[[ 47  37  17 -30  17  11   6 -29]
 [-10   3 -11  10 -21  -5  -2  -2]
 [ 26  10  -3  -6  14  17  13   0]
 [ 11  16 -15   6 -22  10  12 -12]
 [-28  -7   9   9 -20 -24  -9 -13]
 [  4  -1   6  17 -18  -7  28 -22]
 [-32 -27  41  22 -18 -30  23 -38]
 [-16 -15  -4   3  13   3 -12  18]
 [-10  -7 -12  -4  15  11 -18  23]
 [-18 -28  14  16   4   8  21  -8]]
=>
[[ 11  16 -15   6 -22  10  12 -12]
 [-10  -7 -12  -4  15  11 -18  23]
 [-10   3 -11  10 -21  -5  -2  -2]
 [-16 -15  -4   3  13   3 -12  18]
 [ 26  10  -3  -6  14  17  13   0]
 [  4  -1   6  17 -18  -7  28 -22]
 [-28  -7   9   9 -20 -24  -9 -13]
 [-18 -28  14  16   4   8  21  -8]
 [ 47  37  17 -30  17  11   6 -29]
 [-32 -27  41  22 -18 -30  23 -38]]

[[ -6   9 -18  14  18   1  13]
 [ 33 -11  11  14  24  10 -10]
 [ 26   4   0  26  23   5   2]
 [ 26   1  -2  19  21  11  -1]
 [-21   3 -23 -30 -15  41   4]
 [ 26   3   2  23  19   6   0]]
=>
[[-21   3 -23 -30 -15  41   4]
 [ -6   9 -18  14  18   1  13]
 [ 26   1  -2  19  21  11  -1]
 [ 26   4   0  26  23   5   2]
 [ 26   3   2  23  19   6   0]
 [ 33 -11  11  14  24  10 -10]]

[[ -5 -20  27 -38]
 [-27 -10  45 -14]
 [-25  -5  44 -22]
 [-21  45 -13 -14]
 [-20 -11  48 -19]
 [ 41 -10  35  33]
 [ 47 -36 -46 -29]
 [ 43 -39 -52 -38]
 [-17  43 -17  -9]
 [-35  17 -35  36]
 [-30  16 -34  41]
 [ -8  38 -18 -13]]
=>
[[ 43 -39 -52 -38]
 [ 47 -36 -46 -29]
 [-35  17 -35  36]
 [-30  16 -34  41]
 [ -8  38 -18 -13]
 [-17  43 -17  -9]
 [-21  45 -13 -14]
 [ -5 -20  27 -38]
 [ 41 -10  35  33]
 [-25  -5  44 -22]
 [-27 -10  45 -14]
 [-20 -11  48 -19]]

[[-18  11 -17 -17  -5 -10 -16  -2  27]
 [ 26 -47  30  28  18  24   4  26  28]
 [-12 -14 -14 -12   0  -4 -18  12  -5]]
=>
[[-18  11 -17 -17  -5 -10 -16  -2  27]
 [-12 -14 -14 -12   0  -4 -18  12  -5]
 [ 26 -47  30  28  18  24   4  26  28]]

[[-25 -10   4 -49   3   0  -8  -9  23  15]
 [ 13  -1 -19  33 -20 -22  -2 -17 -16  -1]
 [ -1  -8  26 -23  28  33  31  42  13   5]]
=>
[[ 13  -1 -19  33 -20 -22  -2 -17 -16  -1]
 [-25 -10   4 -49   3   0  -8  -9  23  15]
 [ -1  -8  26 -23  28  33  31  42  13   5]]

[[  0  -5  48  11 -16  -1   3 -28   7]
 [ -6  17   8   0  -4 -12   9  16  14]
 [ -2  -3 -15   6  -5   8   8 -14   6]
 [ -8   2   0  18  19  -3  -6   1   0]
 [ 10  -5   2   3   8 -18   1  12  -3]
 [  1   1   1   0  -2  -1   0  -1  -1]
 [ -1  -4  47   9 -16   1   1 -30   5]
 [ -3   0   3   4  11  -3  -7   5  -7]
 [ 11  -8  -5   1   1 -11   6   4   0]]
=>
[[ -2  -3 -15   6  -5   8   8 -14   6]
 [ 11  -8  -5   1   1 -11   6   4   0]
 [ -8   2   0  18  19  -3  -6   1   0]
 [  1   1   1   0  -2  -1   0  -1  -1]
 [ 10  -5   2   3   8 -18   1  12  -3]
 [ -3   0   3   4  11  -3  -7   5  -7]
 [ -6  17   8   0  -4 -12   9  16  14]
 [ -1  -4  47   9 -16   1   1 -30   5]
 [  0  -5  48  11 -16  -1   3 -28   7]]

[[ 11 -11   3  25  18   1  -7  -5 -33 -17]
 [ 29  23 -22  33  11   6  -1 -13 -20  15]
 [ -8 -33  49  10   0  -2 -20  10  23 -42]
 [-26  12  21 -35 -23 -35 -43  56   9  20]
 [-17  31  -7   3 -19 -11  -5 -19  19  19]
 [ 13  -4  11  39   5  19  -1   3  26 -21]]
=>
[[ 29  23 -22  33  11   6  -1 -13 -20  15]
 [-17  31  -7   3 -19 -11  -5 -19  19  19]
 [ 11 -11   3  25  18   1  -7  -5 -33 -17]
 [ 13  -4  11  39   5  19  -1   3  26 -21]
 [-26  12  21 -35 -23 -35 -43  56   9  20]
 [ -8 -33  49  10   0  -2 -20  10  23 -42]]

[[ -7 -45  18]
 [-46  -1 -18]
 [ -3   2   4]
 [ -8   5   3]
 [  7  41 -28]
 [ -8   0  -2]]
=>
[[  7  41 -28]
 [-46  -1 -18]
 [ -8   0  -2]
 [ -8   5   3]
 [ -3   2   4]
 [ -7 -45  18]]

[[  0 -24   3  -2  10 -16   5   1  11  -7   4  -3   4]
 [ -6 -16  -4 -14 -13 -22 -10   8  12  -5  -4  -7  -4]
 [  0   7 -14   6  -8 -33   2  16  -5   7   5  -6 -19]
 [ -3   6   1  -4  -3 -42   2 -28   1   1   3  -5   9]]
=>
[[  0   7 -14   6  -8 -33   2  16  -5   7   5  -6 -19]
 [ -6 -16  -4 -14 -13 -22 -10   8  12  -5  -4  -7  -4]
 [ -3   6   1  -4  -3 -42   2 -28   1   1   3  -5   9]
 [  0 -24   3  -2  10 -16   5   1  11  -7   4  -3   4]]
---
[[  1 -22 -12  29  26  24  40  -2  13  22   8 -13]
 [ 16 -12 -17  18   8   6  40  30 -20  39 -33  18]
 [  5  16  33 -28  36  17 -35 -11  24 -39   9   9]
 [  0  25  14 -27 -16  28   9   5 -31  32  10  30]]
=>
[[ 16 -12 -17  18   8   6  40  30 -20  39 -33  18]
 [  5  16  33 -28  36  17 -35 -11  24 -39   9   9]
 [  1 -22 -12  29  26  24  40  -2  13  22   8 -13]
 [  0  25  14 -27 -16  28   9   5 -31  32  10  30]]

[[ 23   1  19  29  19  24  21  27 -10]
 [  5  13 -25   9 -27 -33 -21 -33 -36]
 [ 27  15   2  40   3   3  15  14 -17]]
=>
[[ 27  15   2  40   3   3  15  14 -17]
 [ 23   1  19  29  19  24  21  27 -10]
 [  5  13 -25   9 -27 -33 -21 -33 -36]]

[[ 25  29  18  27  10  13 -19   1 -15]
 [  2   1   9   9 -13   5 -29  18  19]
 [ 14  14   7  12   6  13   1  -9 -10]
 [-28 -35 -27 -39 -20   7  47 -24  -3]
 [ 19  18   8  15  14  16   0  -6   0]
 [ 35  41  32  46  10  10 -56  24   4]
 [-33 -40 -22 -36 -29   4  23  -4  17]
 [ 40  45  24  40  24  17 -22  -2 -16]
 [-25 -27 -11 -22 -38  -4   0   3  -2]]
=>
[[ 40  45  24  40  24  17 -22  -2 -16]
 [ 35  41  32  46  10  10 -56  24   4]
 [ 25  29  18  27  10  13 -19   1 -15]
 [ 19  18   8  15  14  16   0  -6   0]
 [ 14  14   7  12   6  13   1  -9 -10]
 [  2   1   9   9 -13   5 -29  18  19]
 [-25 -27 -11 -22 -38  -4   0   3  -2]
 [-28 -35 -27 -39 -20   7  47 -24  -3]
 [-33 -40 -22 -36 -29   4  23  -4  17]]

[[ 19  17  -5  13  18   2  15   8  -5   6]
 [  8  16  -7  12   3 -18  34  11   1  10]
 [ 15   7 -17  40   6  17   0  -6  36  -3]
 [ 24  -5   6   3  37 -24  22  -1   2 -27]
 [-16   1  31  37  16 -24  15   7  30  -8]
 [-10  27  -1  -5  -9 -14  13  -5  11   5]
 [ 17   1 -11  11  -9  14  12   0   1  20]
 [ 12   0 -12  37  17  10   2 -12  42 -16]]
=>
[[ 24  -5   6   3  37 -24  22  -1   2 -27]
 [ 19  17  -5  13  18   2  15   8  -5   6]
 [ 17   1 -11  11  -9  14  12   0   1  20]
 [ 15   7 -17  40   6  17   0  -6  36  -3]
 [ 12   0 -12  37  17  10   2 -12  42 -16]
 [  8  16  -7  12   3 -18  34  11   1  10]
 [-10  27  -1  -5  -9 -14  13  -5  11   5]
 [-16   1  31  37  16 -24  15   7  30  -8]]

[[-27 -51   7  -3  20  -9 -21   1  25  26]
 [-24  -5  14  -3  -3  23  -8 -31   4  13]
 [-13 -26   1 -18  -2 -13 -21   7   6 -12]
 [ 34 -15   1   2  -2   6 -19  16 -15   0]
 [ 11  -6  -9   7  10  -4 -11  10  14 -29]]
=>
[[ 34 -15   1   2  -2   6 -19  16 -15   0]
 [ 11  -6  -9   7  10  -4 -11  10  14 -29]
 [-13 -26   1 -18  -2 -13 -21   7   6 -12]
 [-24  -5  14  -3  -3  23  -8 -31   4  13]
 [-27 -51   7  -3  20  -9 -21   1  25  26]]

[[  8  32  14 -43 -27]
 [ 22  -1   1  40 -27]
 [-49  -2 -18 -38 -28]
 [ 25 -26 -19 -19  27]
 [ 31  24   8 -22   1]
 [ 21  45   6 -15   3]
 [ 14   9  29  29  42]
 [  4 -25 -11 -41 -24]
 [-10  13  46  33  34]
 [ 40   0  11 -27 -10]]
=>
[[ 40   0  11 -27 -10]
 [ 31  24   8 -22   1]
 [ 25 -26 -19 -19  27]
 [ 22  -1   1  40 -27]
 [ 21  45   6 -15   3]
 [ 14   9  29  29  42]
 [  8  32  14 -43 -27]
 [  4 -25 -11 -41 -24]
 [-10  13  46  33  34]
 [-49  -2 -18 -38 -28]]

[[ 10   9 -16  29   5  15 -20]
 [ -3 -25  -9 -18   4 -17  18]
 [ 14 -15 -19  -4 -17 -43  -1]]
=>
[[ 14 -15 -19  -4 -17 -43  -1]
 [ 10   9 -16  29   5  15 -20]
 [ -3 -25  -9 -18   4 -17  18]]
